One vector is turned by the same rotation once a step. Each row is the vector after some number of steps, and that number follows the row.
The counts run from 0 to 377.
[120 122 129 136  99 113 108 108  81  77 129 143 126 114  87 141 210 130
 175  83 130 150 135 135 149 164 118  98 106 109 180 110 128  81 164 126
 138 121 149 149 159 150  82 113 169 103 132 124  90 143  97 152 109 153
 144 128 110 102 142 174 144 108 165 117 128 110 110 156 130  96 108 118
 101 140 146 151 105 142 170 146 163 153 132 130 101 161] : 15
[130 117 106 122 123 141  98 102  70  72 135 119 115 101 123 154 189 143
 156  62 158 144 115 110 146 147 110  99 123  96 149  82 101  73 165 107
 116 136 126 156 139 124 118  96 168 120 130 112 109 123  97 144  74 162
 131 142 113 108 140 164 133  78 123 105 146 114 104 160 132 130 106 143
  93 141 118 122  97 128 163 158 161 159 116 135 134 156] : 257
[131 103 130 128 126 134 102 103  90  86 141 103 105 106  91 127 172 142
 154  67 133 163 130 110 134 162 151  96 108  87 180  93 106  82 183 111
 102 145 140 160 154 114 106 124 150  93 120 103 146 137  84 139  82 156
 128 130 118 146 176 154 151 114 128 113 138 117  60 179 134 116 102 151
 126 136 144 140 100 116 134 174 134 151 125 117 147 152] : 127
[140 100 125 132  83 123 103  94  78  91 122 142 128 124  80 119 194 123
 145  67 141 161 121 126 155 159 153  87 113 102 180 109 131  80 172 112
 101 125 140 140 169 143  84  97 139  96 133 115 113 145  77 130 124 125
 138 142 121 137 159 153 133 130 135  99 112 122 109 175 128 131 112 125
 121 110 140 159  76 139 167 151 139 135 123 103 104 162] : 341
[148 111 125 123  84 140  98 115  76 101 157 135 123  96 112 102 200 136
 132  87 144 169 137 125 157 166 147  99 116 106 185 102 124  64 190 115
 104 109 123 138 131 142  87  84 128  77 116  93 146 129  99 170 112 129
 118 121 109 138 160 144 135 100 124 115 117 112 109 173 112 114 102 106
 116 135 145 132  94 131 147 145 136 148 117  90 104 143] : 172
[130 103 141 123 102 113 105 115  88 103 172 137 129 115  83 142 186 126
 142  75 130 147 128 119 120 170 117 102 100  95 173 106 109 101 168 106
 116 119 134 160 153 137 104 118 140  68 124  97 115 149  98 160  90 160
 161 121 131 134 179 160 155 104 143 122 130 113  95 180 113  88  99 123
 118 142 161 161  98 126 145 179 132 143 137 119 134 159] : 151
[120 116 127 136  97 120 110 103  77  79 123 137 122 118  85 138 202 126
 170  79 136 145 131 133 151 162 124  97 112 100 180 106 129  81 155 119
 139 127 147 149 153 152  76 103 165 102 133 122  90 139  94 149 103 152
 149 128 109 100 147 175 142 108 157 112 133 121 106 159 134  98 102 122
 101 142 144 153  96 148 171 144 159 149 136 145  99 163] : 16
[147 105 145 129  88 119  98 102  88 105 153 145 132 103  85 109 187 130
 147  83 127 172 140 120 123 171 143  86 109 103 177 119 107  84 182 110
 103 118 136 157 159 140 100 119 135  71 124 110 110 156 104 152 111 141
 137 131 127 145 169 153 141 110 145 120 107 106 109 191 120  99 117 115
 117 124 148 148 102 119 154 169 125 143 129  92 141 153] : 143
[139 111 125 133 113 120 108 134 102  86 130 127 121 113  98 152 179 143
 163  82 137 158 118 139 151 165 133 116 106  98 202  94 140  81 185 115
 117 119 145 146 158 155  79 119 147  88 110 130 143 120  60 143  96 145
 125 121 138 115 158 154 165 128 137 102 134 110  69 168 131  98  94 126
 122 121 140 156  99 132 130 154 150 146 146 119 109 157] : 364
[134 109 102 126  71 137  87 112  87  90 141 145 140  91 109 120 196 146
 137  87 139 151 137 133 156 146 135  89 112 120 170  94 119  65 174 122
 112 127 130 145 141 133  89  74 161  98 105  91 123 140  82 150  94 127
 122 101 137 131 159 156 131  89 134 122 127 108 125 165 128 117 102 127
  98 148 118 140 109 132 156 133 153 172 101 101 105 144] : 207
[133 114  89 120  85 141  94 116 100  66 107 143 144 114 102 130 206 144
 160  75 144 144 131 132 174 151 121  92 124 101 173 108 133  83 174 128
 122 120 133 150 151 155  67  98 158 107 117 115 102 111 101 163 109 152
 151 128 115  94 144 155 125 103 128 110 143 100 108 171 131 121 112 144
 108 121 137 144 102 140 146 149 151 137 113 118 102 161] : 44
[141 124 123 129 104 121 108 120  67  80 130 113 114 107 101 138 198 140
 152  76 144 166  97 118 154 158 139 108 112  99 180  96 131  76 198 113
  99 117 133 124 147 136  93 115 128  89 129 120 133 118  73 128 117 128
 134 133 102 127 146 152 137 113 121  93 115 102 102 166 121 144 101 128
 117 116 137 133  83 140 150 161 165 145 136  95 104 169] : 334
[123 123 116 124 125 121 113 125  88  73 122 116 136 109 115 164 193 157
 174  83 146 152 138 113 163 156 107 107 122  96 174 103 110  78 171 118
 122 127 145 152 162 147 106 129 181 108 121 123 113 131  83 139  79 172
 133 132 111  82 141 159 153  88 154 114 138  91  83 153 145 106 102 150
 107 133 138 139 103 116 148 155 156 142 127 125 104 151] : 56
[155 107 124 152 134 133  99  98  70  82 125 135 105  97  96 150 180 154
 153  75 157 157 120 112 139 170 128  87 123  99 151  90 117  78 179 108
 112 125 134 159 152 126 114  99 158 116 130 128 133 130  93 128  70 159
 107 153 128 110 138 160 154 102 151  99 112 110  99 186 131 122 129 110
  98 120 102 126  94 118 158 154 157 154 131 121 143 142] : 263
[146 116 146 130 115 116 103 126  78 101 152 114 115  92 101 127 189 156
 153  95 131 178 134 112 137 167 142 100 113  98 184 105 107  76 207 118
  93 120 138 140 149 126 109 138 141  77 120 112 144 137  88 137  95 149
 126 118 114 135 158 143 157 108 143 114 102  91  91 176 125 117 105 125
 119 127 143 132 110 110 135 168 144 151 134  84 132 146] : 133
[129 114 135 119  97 107 111 111  83  82 135 142 128 122  74 139 196 119
 166  82 119 150 141 134 139 167 128  97 106 101 182 115 127  95 179 130
 125 114 143 153 171 151  76 128 155  83 129 124  92 146  96 143 122 149
 159 130 112 117 151 168 134 114 145 115 122 103 112 178 124 105 105 120
 114 129 155 164  98 145 157 162 145 133 135 107 104 162] : 347
[155 112 104 130 107 125 101 121  97  77 115 140 128 113  89 154 170 143
 164  78 143 145 123 143 155 165 134  98 118 104 180  87 131  78 181 121
 121 120 138 160 169 153  75 103 159 103 112 136 131 117  71 134  94 144
 119 132 147 106 138 159 146 120 127  96 132 109  99 188 135 112 106 114
 109 114 111 161  86 142 141 144 151 142 141 115 113 153] : 33
[130 106 113 124  74 130  89 110  90  97 149 149 144  89 111 124 197 153
 133  91 141 154 138 130 155 147 134  91 109 120 172 101 116  66 172 122
 116 123 130 144 143 137  92  79 170  97 104  92 121 152  82 151  92 129
 120 101 141 128 164 155 137  90 155 132 116 105 127 164 126 115 105 126
  97 148 121 142 113 124 157 129 150 169 103 100  98 143] : 208
[154 106 103 148  80 142  89 111 102  87 138 136 125  84  80 121 180 141
 148  83 135 151 125 144 139 160 141  90 120 106 171  84 114  65 174 126
 122 121 132 154 128 138  81  86 147  86 104 101 138 115  91 153  96 135
 119 103 129 127 156 165 146 102 129 120 132 115 117 185 123 105 103 106
  97 140 111 145 102 134 144 141 155 173 138 108 120 141] : 204
[112 113 102 121 109 140  97 104  93  70 127 122 138 120 107 135 199 143
 163  65 135 150 135 102 158 163 128  96 122  90 158 102 114  90 166 105
 112 158 132 153 157 125  88 114 145 104 125 120 108 125  99 155  75 167
 159 132 125 113 159 146 130 101 134 108 147 113  78 173 140 114 114 169
 118 126 140 143 100 119 139 176 131 147 110 138 139 166] : 86
[125 112 119 134 106 122 101 124  98  80 134 146 147 114  95 151 207 165
 166  84 133 153 138 103 146 167 109  91 124  97 156 119 121 105 179 117
 115 131 140 145 158 140  90 133 151  82 127 124 101 130 107 160  85 175
 172 122 129  92 151 147 143 100 160 122 121  84  99 177 135 106 125 144
 111 121 144 150 119 111 133 181 145 147 122 122 128 159] : 82
[136 111 132 119  91 132 101  97  71  95 151 135 131 106  84 108 196 119
 144  77 118 162 152 108 137 173 146  89 108 100 171 114 104  82 176 112
 112 126 132 156 154 129  89 113 127  79 125 107 107 150 113 160 114 146
 143 129 105 147 167 153 118  97 129 117 118 113 117 190 119 105 111 116
 117 138 154 144  92 131 151 166 122 140 119 101 135 151] : 145
[113 110 138 100 125 119 107 115  59  94 166 125 113 109 119 150 192 134
 131  82 116 155 149 102 144 173 129 117  92 106 174 100 125  93 183 109
 114 126 129 151 153 126 107 104 143  83 107 104 139 161  79 156  83 156
 133 114 127 143 178 149 134  96 138 122 126 106  83 170 113 109  96 123
 122 160 157 146 101 132 134 159 138 143 108 110 119 146] : 157
[126 110 130 120  98 114 111 106  79  82 131 138 130 128  71 136 192 116
 164  72 118 139 137 134 141 166 130  94 107  97 182 110 124  94 167 124
 129 121 144 154 168 149  73 119 149  86 131 118  95 142  95 147 118 150
 165 129 113 119 152 169 133 117 143 114 129 114 106 179 125 103  99 124
 115 132 159 167  91 147 157 161 145 132 138 119 110 168] : 348
[114 110 131 110 121 128 104 105  61  72 129 137 107 118 108 146 214 132
 150  73 127 149 127 104 156 156 116  96  99 103 165 113 144 106 184 125
 112 116 136 151 155 129 103 111 164 108 139 110 101 153  95 151 114 154
 157 142  99 121 161 159 127 104 132 122 126  92  89 159 114 143 118 140
 116 141 159 132 105 141 152 168 159 130  97 109 111 164] : 318
[115 122 114 124  96 120 110 118  75  81 134 144 139 124 121 168 205 137
 143  69 153 151 108 114 160 159 101 120  99 114 174 102 133  80 164  91
 119 119 133 137 156 155 104  91 153 100 123 119 104 140  69 145  95 147
 136 138 130 101 162 161 141  98 146  95 133 119  98 150 123 109 103 135
 105 137 133 142  88 143 162 148 160 145 124 139  98 167] : 20
[144 114 117 127 118 111 113 139  77  81 136 133 130 116 108 176 180 154
 150  82 152 138 118 127 161 165 110 116 117 105 180  90 133  83 187 115
 118 107 132 137 164 152  92 106 160  94 116 129 137 121  59 127  87 150
 127 127 143  92 135 152 155 108 145  99 122  95 104 164 129 120 101 115
 109 124 124 157  87 135 143 144 162 144 138 108  86 149] : 30
[129 123 124 130 128 118 115 109  72  77 119 137 117 121  99 161 184 131
 164  77 134 153 142 123 150 175 126 109 105 105 181  99 129  80 169 104
 132 127 148 159 171 153  93 106 161 113 116 146 115 146  71 136  90 156
 110 140 132 108 143 168 145 109 151  92 129 117  89 167 131  90 106 110
 105 133 125 144  90 137 156 140 156 145 137 138 116 152] : 24
[125 107 120 125 121 140 105 116  74  79 148 114 120 112 106 139 201 137
 141  67 140 152 130  88 146 167 115 106 113  87 162 105 121  96 182 104
 103 125 126 148 141 125 109 118 129  83 132  98 131 125 110 168  92 166
 159 136  98 121 175 144 133  98 125 115 133 102  73 171 117 119 118 145
 123 141 163 132 100 116 127 186 142 131 119 111 132 153] : 121
[122 107 119 119  93 120 109  98  82  78 133 135 129 130  75 138 190 112
 159  62 126 139 131 129 150 165 129 100 110  95 175 105 124  94 158 117
 124 125 135 155 165 146  76 109 148  88 133 116  99 142  93 148 115 150
 164 131 112 120 161 167 130 118 132 105 142 123 103 173 129 109 100 128
 117 132 159 166  80 151 158 163 144 131 129 127 106 168] : 349
[151 110 115 107 103 140  95 112  74  90 134 131 142 110 116 120 191 149
 148  78 142 171 144 107 157 167 149  89 133 100 171 110 105  80 204 112
  84 127 122 146 168 131  90 111 137  95 123 123 126 127 100 145 100 146
 130 141 123 124 141 127 123  98 116 105 112  94 100 190 133 132 122 139
 123 103 137 130  88 110 138 164 120 131 104  85 132 153] : 104
[114 117 112 116 124 127 120 116  67  68 129 112 107 126 107 149 196 129
 149  71 128 143 139 112 173 169 138 118 106  96 187  96 144  89 177 117
 124 130 134 141 155 144  79 103 138  97 118 125 134 130  72 154  98 149
 134 123 106 116 155 156 131 114 132  99 140 117  77 163 129 117  99 133
 122 145 158 150  80 146 137 155 154 135 126 125  93 152] : 359
[130 118 108 122 123 131 118 113  54  69 122 119 118 122 109 161 187 135
 147  73 145 139 132 111 178 168 129 118 119 102 174  89 131  78 172 110
 125 127 129 140 160 143  86  91 146 110 120 134 130 130  72 136  89 148
 119 136 117 101 136 158 131 103 139  89 130 116 104 163 136 121 100 120
 111 138 134 146  69 141 154 138 157 135 125 125  90 146] : 27
[127 104 122 140 106 129  99 101  82  98 151 149 131 107 101 147 180 137
 146  74 154 143 135 122 139 165 116 106 114 107 161  93 107  73 146  96
 137 130 130 160 147 139 103  80 165 104 120 105 112 145  99 155  68 161
 126 133 141 111 158 167 153  90 161 112 134 132 102 168 129  78 102 115
  95 147 126 149  96 129 163 145 142 158 130 150 126 146] : 220
[118 109 124 111 115 133  99  96  66  73 124 139 105 121 104 142 214 126
 150  66 126 151 130 105 152 155 121  94 100 102 164 115 147 101 183 124
 111 120 134 152 158 132  97 103 156 112 136 110  99 145  99 156 122 148
 157 149  97 127 163 163 120 105 124 113 127  99  90 170 114 140 122 135
 116 137 151 130 103 142 151 169 154 129  95 110 122 166] : 317
[142 121  92 135 110 137 107 113  87  72 112 118 143 111 114 153 180 153
 151  67 165 158 116 102 169 158 121 104 122 100 167  95 118  71 172  92
 100 133 136 149 162 145 111 105 148 105 116 123 133 119  73 133  85 149
 114 147 122 104 154 144 139 100 127  85 131 110  81 170 145 119 116 148
 114 113 117 136  83 119 148 158 153 139 125 128 121 148] : 61
[149  94 102 136  97 149  86 109  77  79 134 143 121 100 104 122 197 153
 135  78 163 138 139 131 162 158 127  87 141 100 154  93 127  81 179 129
 115 117 117 143 130 126  79  66 160 108 127  97 134 113 111 162  85 150
 136 125 123  99 135 148 136  92 136 125 119 105 128 175 125 135 118 116
  98 133 122 140  98 128 150 141 152 151 105 101 100 141] : 240
